In the rows, zero is written as 128.
A: several groups of rows, each row roughly a mix of its group's hidden directions:
A (110 x 11):
[[124 110 124 118 102 119 156  72 101  91 143]
 [141  93 136 143 108 110 109 130 122 146  63]
 [124 143  91  84 133 125 147 125  73 107 121]
 [130 105 121 114 131  56 138 139 131 163 123]
 [ 88 129 134 141 134 149 136 111 190  98 131]
 [111 128 143 129  97 143  71 123 173 118 144]
 [101 121 166 160 120 175 163 122 144 113 141]
 [119 146 109 139 132 108 191 112 115 144 166]
 [128 112 105  86 145  92 128 111  80 109 109]
 [129  81 116 110 163 123 174 157 146 118 134]
 [136 132 106 100 135 115 158 113  69 106 101]
 [155 153  88  92 136 120 149 172 150 140 123]
 [159 133  83  97 158 110 107 134 104 126 162]
 [143 128  98  86 144  90 128 151  84 147 124]
 [111 147  90 124 142  87 163 141 117 171 134]
 [112 158 125 155 120 137 148 169 177 158 133]
 [ 85 148 120 117 114 143 179 106 117 119  92]
 [127 111 126 117 131  94 153 174 104 175 111]
 [134 122 139 129 100 116  74  98 117  83 144]
 [153 101 135  93 137  83  93 122 121 134  92]
 [112 106 123 116 147 132 171 149 119  66 131]
 [135 111 106  95 130 105 152 102  74 101 120]
 [147 130 154 160 128 136  83 151 169 140 158]
 [125 126 161 139 110 133  73 166 152 113 151]
 [143 101 148 148 122 131  93 144 165 111 177]
 [118 148  87 134 144 182 124 163 126 131 155]
 [152 159 135 126 121 168  76 116 142 103 105]
 [147 117 140 119 114 112  77  73 109 115 131]
 [126 152  98 118 148 118 164 107  88 172 130]
 [140  85 154 114 120  88 132 113  99 130  86]
 [124 111 132 149 126  88 113 155 166 178 117]
 [120 108 138 157 108 145 108 141 153  86 177]
 [119 117 153 125 101  98 147 142 116 154  68]
 [111 101 136 117 112  87 145 112  95 177 141]
 [132 111 145 116 127  64 126 119 146 159  93]
 [123  79 161 110 131  96 117  97 119 116  94]
 [134 170 132 129 102 141 138  98  86  96  97]
 [132 101 119 109 128  84 189 118 110 123 142]
 [158 114  96 127 145 126 110 163 183 148 123]
 [146  94 136  87 140  83 122 112 134 109  92]
 [129 147 111  83 156  95 106 136  90 139 157]
 [145 155  94  95 125 130 108 113  92 145  84]
 [141 167 164 139 108 158 111 106 139 154  90]
 [117 120  97 109 139  70 150 118  86 132 138]
 [126 134 129 122  80 121 128  64 101 138 131]
 [125 147 159 146 120 114 192 114 132 159 117]
 [103 170 122 170  97 141 126 149 136 125 167]
 [118 108 111  95 139  94 161 115  76 130 114]
 [127 127 177 142 110 156 169 135 124  86 115]
 [140 183 114 143 125 161 134 137 151 120 172]
 [131 128 130 133 115 150  60 105  89 120 132]
 [115 110 109  94 137 107 164 114  81  96 113]
 [100 120 144 126 144 186 167 138 119 105 150]
 [ 81 122 115 146 118 158 186 141 121 126 125]
 [128  94 164 140 114  99  77 120 136 152 106]
 [126  83 102 124 147 111 102 161 138 162  97]
 [116 106 157 134 142 109 150 162 106  75 147]
 [129 159 100 104 119 141 110 129 118 177  84]
 [112 117 110  96 122  97 144  99  88 167 109]
 [158  93 105 102 148 123 112 159  92 142  97]
 [134 165  86  94 149 119 170 116 105 133 119]
 [128 141  92  91 134 127 151 118  83 124  85]
 [125 145 103 143 134 148 176 129 148 119 183]
 [139 122 149 154 118 146  91 159 174 139 161]
 [162 181 142 127 120 113  99 150 159 154 136]
 [131 169 100 118 120 151  67 141 140 129 114]
 [151 129 153  90 151  96 100 150 166 149 129]
 [122  69 102 113 156 113 129 144 109 106 157]
 [126 148 179 173  91 132 128 109 127 117 151]
 [132 161 154 161  96 165 122 116 146  89 135]
 [ 97 104 128 102 115 107 168 112  88  95 128]
 [153 189 153 129 111 124  85 119 120 131 133]
 [119 159  99 132 140 171 138 177 157 140 130]
 [136 127 140 114 115 136 102  96  75  82 120]
 [129 125 109 102 140  82  94 126 118 167  91]
 [110 144 103 129 150 155 189 125 140 129  96]
 [138 127 147 152 120 145  80 142 179 126 158]
 [106 162 100 132 132 172 131 113  99  99 161]
 [136 139 126 156 135 154 131 137 191 128 169]
 [152 124 154 146 135 104 123 107  99  70 150]
 [124 108 146 125 121 128 167 128 102  63 140]
 [143 129  90 104 156 136 171 142  95 108 100]
 [136  94 157 131 114 143  75 110 107  91 128]
 [119 110  88  88 145 114 161 130 100 156 103]
 [143  92 110 108 137  95 160 116  76 120 137]
 [114 151  86 142 145 138 160 150 137 167 163]
 [130 155 136 148  95 155 168 157 155 138  94]
 [130 125 161 145 127 154 178 148 177 128 121]
 [131 123 171 142  95 138  75 125 136  97 112]
 [103 155 106 141 120 188 147 125 104 102 136]
 [154 152 153 153 122 167 103 163 159 149 120]
 [139 103 112  98 140  92 113  89  82 114 130]
 [154 131  98 112 145 117 163 129  80 161 105]
 [130 126 156 137 121 184  98 109 122  96  97]
 [127 107 115  90 134  81 104  96  90 129 122]
 [117 133  87 134 148 158 146 172 157 132 162]
 [133 142  99 117 124 129  86  92  78 114 149]
 [125 117 117 148 138 133  91 152 190 154 119]
 [152 114 131 147 145 174  83 116 159 104 141]
 [142 128  92 100 133 130 171 123  78 123 102]
 [142 171 132 136 114 159 141  75 101 124 146]
 [128 172 148 116 138 165 156 150 143 120 171]
 [148 114 130 141 120 186 110 137 115 112  79]
 [149 181 153 124 112 175 117 120 120 100 122]
 [135 135  95 106 136 117 153  97  93  94 168]
 [137 148 103  98 127 133 143 118  79  94  90]
 [125 109 100 116 132 128  99 118  80  86 160]
 [176 132  82 134 141 126  94 112 134 112 161]
 [101 117 123 100 129 115 162 102  73 103 129]
 [109 129 149 167 126 155 153 124 184 120 150]]

one row of each group, then the others: which group is each in?
[ 69 110 142 136 133 120 150  91 112 113 158]
E
[141 171 138 131 117 129 109  91 129 179  99]
F
[119 173 121 144 117 167 170 109 130 126  93]
G

[132 141 133 121 110 134 121  94  76  76 139]
F
[139 145 130 113 120 149 136 138  53 122 108]
E
[121  87 113 106 144 117  86 148  84 115 112]
F
[117 142 147 172 126 154 149 103 180 120 143]
G
[132 114 101 109 142 122 175  92 100  88 121]
G
[143  94 149 111 121 103  86  90 105 102 115]
F
[127 151 148 159 110 154  91 120 181 141 138]
G
[130 121 104  99 122 109 160  90  75 122 112]
G
[114 141 127 152 133 170 147 157 184 147 126]
G
[139 166 120 109 122 135 128  84  72 114 117]
F
[133 136 113 128 130 192 144 125  90  92 131]
E
